W =
[[115 125 115 142 111 144 133 115]
 [113 122 111 140 118 142 105 119]
 [113 124 112 141 114 144 116 117]
 [117 124 116 139 118 141 128 119]
 [121 125 120 138 121 139 147 119]
 [114 121 112 138 123 139 104 122]
 [121 122 120 135 132 133 129 125]
 [120 125 119 139 119 140 145 118]
 [118 121 116 136 130 135 115 125]
 [112 125 111 143 107 147 122 114]
 [114 125 113 142 112 145 124 116]]
W[0, 0] -> 115
W[5, 1] -> 121
W[4, 0] -> 121
W[10, 5] -> 145
W[3, 1] -> 124
W[7, 6] -> 145
W[9, 7] -> 114
W[6, 0] -> 121
W[8, 2] -> 116
W[:, 7] -> [115, 119, 117, 119, 119, 122, 125, 118, 125, 114, 116]
W[:, 3] -> [142, 140, 141, 139, 138, 138, 135, 139, 136, 143, 142]
W[2, 2] -> 112
W[3, 7] -> 119
W[5, 7] -> 122
W[8] -> [118, 121, 116, 136, 130, 135, 115, 125]
W[7, 5] -> 140
W[8, 3] -> 136
W[8, 0] -> 118
W[3, 2] -> 116
W[1, 7] -> 119
W[2, 0] -> 113
W[3] -> [117, 124, 116, 139, 118, 141, 128, 119]
W[0, 4] -> 111
W[5, 2] -> 112
W[:, 4] -> [111, 118, 114, 118, 121, 123, 132, 119, 130, 107, 112]
W[6, 7] -> 125
W[7, 1] -> 125
W[2, 3] -> 141
W[:, 6] -> [133, 105, 116, 128, 147, 104, 129, 145, 115, 122, 124]
W[6] -> [121, 122, 120, 135, 132, 133, 129, 125]
W[:, 2] -> [115, 111, 112, 116, 120, 112, 120, 119, 116, 111, 113]

B = [126 111 120 115 118 128 144 101 127 134 131 135 129 104]
B[0]	126
B[2]	120
B[-6]	127
B[9]	134

x =
129  125  132  126  134  124  127  131  122  129  123  131  132  121
129  125  132  126  135  123  127  131  121  129  122  131  133  120
129  127  131  126  131  125  127  130  125  129  127  129  128  125
127  129  125  131  126  129  130  125  129  129  127  129  129  129
129  124  132  127  135  124  127  132  120  128  121  131  133  119
120  127  124  152  126  123  126  122  131  130  126  137  133  124
124  130  124  138  126  128  130  123  132  131  126  133  132  127
123  129  124  142  126  125  130  123  132  131  126  134  133  126
124  129  124  139  126  128  130  123  132  131  126  133  132  127
127  128  126  129  127  129  130  127  129  128  128  129  128  129
129  127  131  126  130  125  127  130  125  129  127  129  128  126
130  126  131  126  131  124  127  130  125  129  127  130  128  125
126  129  125  132  126  129  130  124  130  130  127  130  129  129
127  129  125  131  126  129  130  125  129  128  127  129  129  129
127  128  126  129  127  129  130  128  129  128  128  129  128  129
129  127  131  126  129  127  127  130  126  128  128  129  128  127
x[0,0] -> 129
x[14,3] -> 129
x[12,6] -> 130
x[0] -> [129, 125, 132, 126, 134, 124, 127, 131, 122, 129, 123, 131, 132, 121]
x[8,9] -> 131
x[:, 12] -> [132, 133, 128, 129, 133, 133, 132, 133, 132, 128, 128, 128, 129, 129, 128, 128]
x[4,0] -> 129
x[:, 3] -> [126, 126, 126, 131, 127, 152, 138, 142, 139, 129, 126, 126, 132, 131, 129, 126]
x[:, 7] -> [131, 131, 130, 125, 132, 122, 123, 123, 123, 127, 130, 130, 124, 125, 128, 130]
x[9,2] -> 126
x[0,5] -> 124
x[6] -> [124, 130, 124, 138, 126, 128, 130, 123, 132, 131, 126, 133, 132, 127]
x[:, 13] -> [121, 120, 125, 129, 119, 124, 127, 126, 127, 129, 126, 125, 129, 129, 129, 127]
x[7,12] -> 133
x[2] -> [129, 127, 131, 126, 131, 125, 127, 130, 125, 129, 127, 129, 128, 125]
x[12,11] -> 130
x[4,5] -> 124
x[5,9] -> 130
x[:, 4] -> [134, 135, 131, 126, 135, 126, 126, 126, 126, 127, 130, 131, 126, 126, 127, 129]
x[:, 2] -> [132, 132, 131, 125, 132, 124, 124, 124, 124, 126, 131, 131, 125, 125, 126, 131]
x[10,7] -> 130
x[0,1] -> 125
x[15] -> [129, 127, 131, 126, 129, 127, 127, 130, 126, 128, 128, 129, 128, 127]
x[4,6] -> 127
x[14,8] -> 129
x[8,2] -> 124
x[10,5] -> 125
x[2,6] -> 127
x[1,7] -> 131
x[:, 10] -> [123, 122, 127, 127, 121, 126, 126, 126, 126, 128, 127, 127, 127, 127, 128, 128]
x[3,7] -> 125
x[7,4] -> 126
x[14,4] -> 127
x[14,13] -> 129
x[8,13] -> 127

data =
118,137,138,132,133,113,112,124,130,127,126,117
129,123,133,127,127,124,127,123,133,116,126,121
134,137,124,125,131,132,129,135,133,135,128,128
120,135,122,124,129,114,134,119,137,121,119,143
129,139,128,127,127,142,115,150,128,127,126,120
119,120,137,128,129,123,136,140,126,129,128,133
129,114,123,121,127,121,137,131,123,129,122,123
131,130,132,134,120,130,128,146,126,129,137,137
data[-8,0] -> 118
data[:, 2] -> [138, 133, 124, 122, 128, 137, 123, 132]
data[7,-9] -> 134
data[2] -> [134, 137, 124, 125, 131, 132, 129, 135, 133, 135, 128, 128]
data[-6,10] -> 128
data[-3,5] -> 123
data[-3,-8] -> 129
data[4,-11] -> 139
data[6,0] -> 129
data[-6,-6] -> 129
data[-4] -> [129, 139, 128, 127, 127, 142, 115, 150, 128, 127, 126, 120]
data[4,-7] -> 142
data[-7,-6] -> 127
data[:, 3] -> [132, 127, 125, 124, 127, 128, 121, 134]
data[-5,-4] -> 137
data[6] -> [129, 114, 123, 121, 127, 121, 137, 131, 123, 129, 122, 123]
data[3,-12] -> 120
data[1,2] -> 133
data[-7,4] -> 127
data[-6,-8] -> 131
data[-4,-3] -> 127
data[-6,-3] -> 135
data[-7,-3] -> 116
data[5,-1] -> 133
data[7] -> [131, 130, 132, 134, 120, 130, 128, 146, 126, 129, 137, 137]
data[3,11] -> 143
data[7,-6] -> 128
data[1] -> [129, 123, 133, 127, 127, 124, 127, 123, 133, 116, 126, 121]
data[0,-3] -> 127

arr =
[[126 124 136 136 122 125 130 138 116 129 106 127]
 [131 133 119 119 136 131 126 116 142 126 156 129]
 [131 133 119 119 134 132 126 116 139 124 153 129]]
arr[0][0]	126
arr[-2]	[131, 133, 119, 119, 136, 131, 126, 116, 142, 126, 156, 129]
arr[1][6]	126
arr[-1][4]	134
arr[-1][1]	133
arr[-3][-11]	124
arr[2][-6]	126
arr[1][2]	119
arr[:, -8]	[122, 136, 134]
arr[0][-7]	125
arr[-2][7]	116
arr[-1][-9]	119

M = [124 105 126 124 126 126 132 125 106 131 124 108 134 122]
M[0]	124
M[10]	124
M[8]	106
M[5]	126

A =
[[136 126 134 136 133]
 [143 122 136 136 126]
 [130 129 114 138 139]
 [143 122 145 136 126]
 [137 125  99 140 133]
 [147 120 110 140 124]
 [135 126 143 135 133]
 [144 122 151 135 126]
 [142 123 129 137 127]
 [146 121 123 138 124]
 [138 124 104 140 132]]
A[-11][0] => 136
A[1] => [143, 122, 136, 136, 126]
A[4][3] => 140
A[-4][1] => 122
A[-1][3] => 140
A[:, -1] => [133, 126, 139, 126, 133, 124, 133, 126, 127, 124, 132]
A[-6][-3] => 110
A[-8][0] => 143
A[:, 1] => [126, 122, 129, 122, 125, 120, 126, 122, 123, 121, 124]
A[-11][2] => 134
A[2][-1] => 139
A[-10][3] => 136
A[-8][-1] => 126
A[-6][-2] => 140
A[-3] => [142, 123, 129, 137, 127]
A[:, -3] => [134, 136, 114, 145, 99, 110, 143, 151, 129, 123, 104]
A[:, -2] => [136, 136, 138, 136, 140, 140, 135, 135, 137, 138, 140]
A[-8][-3] => 145
A[-11][-1] => 133
A[9][2] => 123
A[4] => [137, 125, 99, 140, 133]
A[:, -5] => [136, 143, 130, 143, 137, 147, 135, 144, 142, 146, 138]
